Look-ups in named tables: a row name and a column name give one cell, copied from the table.

Table Sisirir
	Pepero	Sivosu	Nuz	Ruv
Gil	40	58	73	53
Pav	81	43	8	39
Fika	49	36	41	42
Mik	10	25	34	40

What is the Ruv of Fika in Sisirir? 42
What is the Ruv of Gil in Sisirir? 53
What is the Sivosu of Pav in Sisirir? 43
What is the Nuz of Pav in Sisirir? 8
What is the Nuz of Gil in Sisirir? 73
What is the Sivosu of Mik in Sisirir? 25
What is the Nuz of Fika in Sisirir? 41
What is the Pepero of Pav in Sisirir? 81
What is the Ruv of Pav in Sisirir? 39
What is the Pepero of Gil in Sisirir? 40
What is the Pepero of Mik in Sisirir? 10
What is the Sivosu of Gil in Sisirir? 58
What is the Pepero of Fika in Sisirir? 49
What is the Nuz of Mik in Sisirir? 34
What is the Sivosu of Fika in Sisirir? 36
What is the Ruv of Mik in Sisirir? 40
Which row has the largest Ruv? Gil

Nopaz =
,Rebe,Gak,Daniv,Pir,Vos,Pumemi,Kubeg,Zatusef,Rerabed,Lef
Peka,-496,-365,17,-70,-303,-129,-197,-211,8,-18
Dabapu,198,-51,-234,-619,-178,-133,-34,-844,-330,29
Vod,-414,-293,-18,-29,-237,-127,-185,-90,-9,-73
Tozus,-127,19,-81,311,85,-71,-110,600,13,-281

Gak of Tozus is 19
Rebe of Vod is -414
Lef of Tozus is -281
Lef of Peka is -18
Vos of Peka is -303
Pir of Peka is -70
Pir of Tozus is 311
Daniv of Dabapu is -234
Pir of Dabapu is -619
Rebe of Dabapu is 198
Which row has the largest Pumemi? Tozus

Tanezuv =
	Gadu	Bafa	Dig	Zir	Lifa	Vez	Begaz	Pige
Pigip	112	134	103	89	179	130	204	60
Zit	224	133	149	184	179	151	153	252
Bedal	161	167	170	233	106	129	50	179
Bebep	131	142	91	61	177	166	230	133
Nuv	49	129	200	137	128	165	121	80
Kugi	99	159	115	90	152	109	186	58
Nivet	197	196	74	106	139	184	200	163
Zopira	149	145	192	206	112	150	55	180

Zit, Gadu -> 224
Kugi, Vez -> 109
Nuv, Lifa -> 128
Bedal, Dig -> 170
Zopira, Lifa -> 112
Zit, Zir -> 184
Bebep, Vez -> 166
Nivet, Zir -> 106
Pigip, Lifa -> 179
Zopira, Bafa -> 145
Bebep, Dig -> 91
Zopira, Pige -> 180
Nuv, Zir -> 137
Nivet, Dig -> 74
Bebep, Gadu -> 131
Bedal, Gadu -> 161
Zit, Vez -> 151

Lesos:
|  | Kelubi | Vurota | Fol | Bomam | Gud | Geremag | Gizovig | Gugap | Fop | Gop |
|---|---|---|---|---|---|---|---|---|---|---|
| Mili | -681 | 9 | -759 | -451 | -270 | -273 | 500 | -384 | 176 | -263 |
| Loburem | -504 | -81 | -857 | -613 | -144 | -161 | 474 | -429 | -8 | -180 |
| Babor | -516 | 191 | -938 | -800 | 33 | 133 | 213 | -269 | -72 | 471 |
| Musu | -614 | -312 | -731 | -474 | -29 | -53 | 325 | -425 | 109 | -351 |
| Lag | -599 | -117 | -871 | -712 | 82 | -151 | 417 | -489 | 133 | -147 |
| Biba | -743 | 38 | -880 | -534 | -347 | -526 | 745 | -293 | -4 | -266 |

Babor, Geremag => 133
Mili, Vurota => 9
Biba, Gugap => -293
Lag, Kelubi => -599
Babor, Fop => -72
Mili, Bomam => -451
Lag, Gud => 82
Biba, Bomam => -534
Mili, Geremag => -273
Babor, Gop => 471
Mili, Gud => -270
Mili, Fop => 176
Babor, Bomam => -800
Loburem, Gop => -180
Babor, Gizovig => 213
Lag, Gizovig => 417

Liparu:
         Tor  Zev  Vilano  Ril  Fug  Numu
Dep      104  166     123  118  174   131
Tez      202  107     163  167  116    94
Semubo   224   91     162  170  106    54
Migima   210  103     166  170  111    88
Zer      104  167     122  118  174   132
Lepovil  103  166     121  116  176   126
Banu     224   90     163  171  105    54
Rase     107  167     126  123  171   144
Zamel    108  181     146  143  162   238
Febo     107  165     125  121  172   135

What is the Ril of Tez in Liparu? 167
What is the Fug of Lepovil in Liparu? 176
What is the Vilano of Lepovil in Liparu? 121
What is the Zev of Tez in Liparu? 107
What is the Fug of Dep in Liparu? 174
What is the Tor of Rase in Liparu? 107
What is the Zev of Lepovil in Liparu? 166
What is the Zev of Zer in Liparu? 167
What is the Tor of Lepovil in Liparu? 103
What is the Numu of Banu in Liparu? 54
What is the Vilano of Rase in Liparu? 126
What is the Ril of Dep in Liparu? 118
What is the Vilano of Zer in Liparu? 122
What is the Ril of Zer in Liparu? 118

Fon =
         Furos  Lineper  Zipir   Buki  Rakup    Kep
Fave     64628    60035  31909  67658  23467  29585
Mev      64873    67488  19419  64474  18506  36741
Gav      38428    63807  65704  29473  64450  63478
Paloz    22690    88206  32280  21527  58043  74694
Mon      33163    61456  68522  33008  65299  73121
Kuz      65926    62888  22133  73937  24158  41769
Nobe     66547    73804  12382  67731  17451  34298
Ker      18742    87311  31723  17563  64581  80502
Tum      65060    49345  35170  70707  33180  40826
Ritat    59255     8985  80226  59018  73318  52588
Fudibed  66518    65950  24217  64685  28802  34433

What is the Kep of Mon in Fon?
73121
What is the Rakup of Gav in Fon?
64450
What is the Rakup of Ritat in Fon?
73318
What is the Kep of Fudibed in Fon?
34433
What is the Zipir of Kuz in Fon?
22133
What is the Lineper of Fave in Fon?
60035
What is the Zipir of Mon in Fon?
68522

